One vector is turned by the same rotation once a step. Each row is the vector after some number of steps, and that number follows the row.
The counts run from 0 to 258.
[180 106 124 120 152 125 135 148 115  85 153  93 140  83 148  68 115 107
 106 141 141 131 152  86 138 129 106 143 143  81 105 129  98 155 118  98
 148  91 124 114 149 126 157  87  91 167 135 116 110 146 125 131 180 132
 148  83 121 101] -> 83
[146 160  76 108 132 150 144  87 117 124 160  79  93  77 121 104  92 129
 131 126 160 152 128  82 119 158 129 118 115  96 122 111 137 147 130 108
 142 120 116  89 127 125 136 131  80  84 141 173 116 121  95 143 167 158
 164  95  98 104] -> 130
[134 147  96  93 161 129 120 129 104 110 130  90 142  97 136 119  77 146
 111 120 142 163 113  79 137 169 100 120 123  84 105 123 138 107 110  97
 160 109 145 104 129 118 128 165  72 111 105 154 108 117 109 115 160 138
 172  76  96  92] -> 125
[150 151  88  97 169 145 129 126 127  95 184 108 136 113 176 101  92 107
 120 132 149 145 134  93 136 154  96 173 133  73 135 105 100 120 170  90
 137 108 120 100 115 144 150 157  71 106 133 147 168 128 129 154 141 115
 150  98 135 101] -> 214
[146 136 131  74 149 139 105 151  94  96 128  93 143 101 160  84 129 107
  96 111 127 127 140  88 121 123  95 162 145  73 113 109 121 130  95  92
 154 126 137 108 128 143 146 121  88 139 108 144 152 157  96 141 179 109
 167  81 111  84] -> 145
[175 127 112 102 159 122 112 105 123 115 169 105 111  82 107  78 110 123
 117 123 125 150 151  77 133 125  82 142 138  53 134 119 114 154 112 104
 123 107 114 104 124 122 139 139  89 133 114 174 132 146 115 119 190 102
 149 118  95 108] -> 245
[106 174 111 121 136 117 145 125 118  92 157  98 134  97 166 100 142  96
  98 133 139 155 135  95 116 124 129 159 129  67 144 110 134 141 117  80
 130 123 110 106  89 154 155 149 122 125 134 157 150 149 103 152 180 129
 161  65 111  95] -> 44
[149 119 127 109 165  97 132 145 109  80 143  93 142  88 145  90  99 107
 102 140 133 156 162 106 140 142  99 147 165  42 126 127 111 165  97  98
 132 112 120 110 140 130 131 126 111 155 148 141 130 142 128 136 200 134
 142  94 108 106] -> 242
[148 141 133 116 174 131 116 120  78  75 139  89 118  85 167  65 135 124
 122 152 149 128 116  92 125 145 106 131 134  99 118  98 130 120 144 108
 137 107 132  92  82 144 159 120  84 120 124  99 144 164 105 146 175 129
 167  74 131  94] -> 153
[116 175 116 108 128 127 139 124 110 108 163 100 142 108 150 100 147 108
  82 108 141 158 129  83 117 115 130 164 123  62 123 106 134 126 118  90
 144 115 112 102 105 147 153 166 102 127 128 172 140 128 113 144 177 110
 154  66 107  94] -> 43
[148 133  80 140 147 113 153  93 142 108 162  86  85  91 132  77 107 112
 113 130 162 127 156  80 113 140 109 136 116  77 134 136 140 160  95 117
 157 101  96 100 118 104 157 137  96 134 126 144 139 104 116 134 183 139
 131  81 101 122] -> 192
[146 136  93  85 120 135 138 139 130 101 153  64 108  79 142  97  93 129
 149 129 151 146 164  60 130 145 121 162 133  80 128 115 103 142  97 112
 149 100 108 115 147 133 154  94  91 133 154 162 120 146 124 135 147 137
 178  98  85 111] -> 136
[151 143 118 107 143 163 123 134 112  97 165  89 146 122 147 115  82  91
 109 113 161 127 122  83 117 159 108 147 131  63 114 103 109 145 124  58
 150 146 114 123 154 123 168 134  73 117 125 145 120 108 111 157 139  96
 144 122 139  79] -> 112
[145 125  90  99 154 139 137 118 118  87 152  87 115  89 130  91  59 131
 116 118 153 132 141  86 143 161  83 131 127  70 126 130 113 144 104 102
 159 111 125 101 155 102 132 161  74 118 126 131 128 114 132 133 176 158
 136 119 109 123] -> 188
[149 147 111 116 134 164 138 123 125  97 174  84 131 111 155 110  74  87
 126 126 160 123 122  73 128 162 112 144 132  62 138 101  99 144 134  56
 131 148 100 127 150 131 179 120  91 111 124 129 135 125 109 169 135 111
 149 126 135  86] -> 111
[144 154 101 119 148 151 122 130 118 114 149  90 145  90 157  99  44  96
  84 104 142 146 130  73 133 151 100 140 159  70 139 117 118 145 114  88
 158 146 130 130 155 119 150 123 117  98  86 141 157 153 105 142 136 129
 143  94 127 108] -> 16
[161 115 118 108 160  91 121 137 120  89 140  89 127  79 147  78  96 113
 128 154 125 154 169  75 140 145  95 156 163  51 133 126 113 161 107 100
 126 109 116 121 125 122 149 108 105 152 133 142 135 154 133 120 176 121
 158  98 110 100] -> 243
[152 154  80 112 172 130 129 113 143 133 169 116 123  99 135 118  81 110
 116 125 145 149 124  85 133 145  72 142 132  51 141 137 119 143 131  78
 128 125 111 111 120 129 147 167  94 115  98 169 150 121 112 140 156 109
 160  92 120  87] -> 118
[154 150  85 116 157 127 140 115 128  97 192 100 131 102 151  99 107  98
 112 140 148 135 116 105 155 156  98 167 128  76 138 111  85 130 162  94
 135 103 101  99 132 147 158 155  56 107 143 166 155 135 122 137 139 118
 142  96 119 103] -> 213
[136 134  87 101 168 127 134 127 113  98 149  79 122  74 123  85  75 106
 113 151 156 123 109  83 154 167  97 116 119 102 130 131 121 152 127  89
 149 109 128  88 120 124 144 134  86 113 127 115 127 140 103 142 164 173
 150  97  93 127] -> 27
[123 163 102 126 190 105 118 102 127 124 155  86 122  97 136 102 117 127
 123 129 167 161 114  73 108 163 117 125 129  76 116 118 161 137 130 124
 146  89 106 112  84 141 174 149  91 132 128 159 134 135 112 126 148 108
 181  75  97  97] -> 224
[115 160  93  84 145 147 132 102 119 106 171  75 110 103 140  80  91 111
 116 106 171 130 142  74 104 141 117 146 101  85 129 108 119 145 114 109
 159 117 101  82 109 133 146 168  81 110 148 156 157 127 121 159 168 140
 146 120  90 129] -> 35
[140 136 110 137 132 104 137 124 127  86 144  99 121  99 176  55 130 122
  76 131 131 143 140  62 103 146 105 141 115  82 115 106 155 108 116 114
 154  87 108 112 103 121 169 143  95 142 108 121 144 112 121 113 160 140
 126  63 119  97] -> 95
[145 134 118 120 196 107 124 118 122 103 147  99 124 117 162 104 112 148
 130 116 161 157 147  95  99 153  98 133 142  56 106 122 133 131 113 127
 147  85 118 118 119 125 143 145  76 138 145 148 124 120 125 120 184 107
 180  79 118  79] -> 63
[179 121 101 111 157 155 109 113 107  90 173 110 138 101 171  49  93 113
  85 125 141 132 167  78 109 127  95 153 128  90 108 111 113 132 141 101
 156 105 131  93 127 121 139 138  84 126 107 140 154 137 138 126 182 112
 118 114 140 111] -> 87
[127 168 122 102 145 154 117 117 107 124 146  87 120  96 158 112  90 131
 121 112 151 166 129  58  85 158 116 112 125  85 106  89 154 115 136 104
 131 129 128 108 111 140 143 129  95 111 113 151 142 132  90 161 143 136
 187  97 117  65] -> 227
[148 144 108 108 164 149 112 145 106 107 132  95 166  95 154 104  63 103
  77 102 152 142 124  73 130 140  99 141 150  77 112 126 123 135 107  82
 171 129 148 124 148 125 154 130 109 120  82 144 133 139 111 139 158 113
 149  74 130  92] -> 17
[130 161 109 114 134 144 141 124 114 108 164  99 146  79 126 116  92 136
 117 111 150 190 121  76 131 141 126 123 130  68 119 109 109 133 122 100
 124 103 123 111 150 152 128 149  85 125 154 176  98 146 127 138 164 141
 190  93  96  93] -> 233
[161 136  94 115 173 132 121 129  92  97 148  94 138  88 162  71  79 101
  97 164 156 141 129  81 127 153 120 129 126 107 102 135 141 135 147  85
 161 125 151  86  92 121 146 127 106 107 110 122 121 134 109 145 174 148
 137  72 128 106] -> 25
[157 144 124 154 147 135 133 105 123 110 159  97 114  78 145  95  90  99
 104 130 150 163 133  62 111 143 118 119 158  65 129 113 139 161 121  94
 118 135 111 135 115 126 182 107 140 131  98 129 131 157 103 145 154 107
 167  93 142  91] -> 173
[149 139 106 110 184 117 116 135 119  97 143 104 129 124 181 115  87 154
 137 119 153 162 151  86 106 168  95 151 157  54 110 105 122 115 117 120
 151  91 125 127 133 118 139 147  68 133 140 146 141 116 136 117 162 110
 169  91 126  88] -> 62
[163 132 102 122 155 121 139 141 116  86 162  81 141 105 152  85 136  91
 117 162 151 120 116 101 151 161 114 160 129  89 116 122 100 127 138  86
 145 101 106 113 129 142 187 106  66 137 143 138 112 123 109 126 139 105
 151  70 125  90] -> 211
[112 145 122  94 150 124 129 149 106  99 136  63 127 114 151  89 126 101
 115 121 164 115 145  70  90 142 123 144 116  77 106 112 144 139  74 101
 161 115  98 105 100 133 169 117 100 153 135 127 137 110 101 158 164 126
 154  84  98 100] -> 38
[166 143 123 121 152 139 132 104 106 106 173  82 117  80 116  87 113  90
 125 145 162 150 135  93 119 139 139 119 142  69 126 113 115 179 129  91
 117 129 108 107 136 132 146 111 103 131 157 171 103 154 107 160 185 119
 161 123 113 103] -> 237
[136 147 105 103 140 153 164 160 113  83 147  92 145 112 171  99 123  99
 106 132 148 117 115 114 152 146 106 150 129  82 129 116  91 136 128  71
 137 120 123 101 148 155 152 120  73 119 134 127 139 126  90 160 173 152
 160  76 128  76] -> 209
[141 137 103 142 171  89 134 140 128  91 144  88 149 110 162 114  85  97
 110 150 154 147 131  96 144 168 106 164 159  51 130 135 116 146 121  80
 144 122 109 135 128 128 173 134 100 137 120 140 139 111 132 136 138 105
 146  69 121  90] -> 115
[149 141  74 114 142 104 157 126 136 102 173  86 112  96 166  77 108 111
 111 163 150 143 163  83 110 164 125 149 109  89 121 128 138 137 130 111
 140  94 102  86 111 124 154 129  88 134 154 145 137 103 121 144 168 171
 126  73  99 115] -> 32
[137 159 120 107 136 132 127 119 106 100 157  72 143  74 129 111  89 137
 116 122 148 181 112  60 127 154 137 118 138  82 112 102 116 131 128 111
 140 102 124 121 149 141 146 126  84 131 152 169  89 153 121 125 138 131
 185  98  87  97] -> 232
[138 138 114 125 133 118 152 122 120  91 138  99 107  86 154  71 148 153
 104 124 128 149 141  95 125 134  84 125 127  73 126 110 143 125 108 116
 135  87 123 108 127 120 132 148  76 135 112 118 130 127  98 118 203 162
 159  61 113  92] -> 254
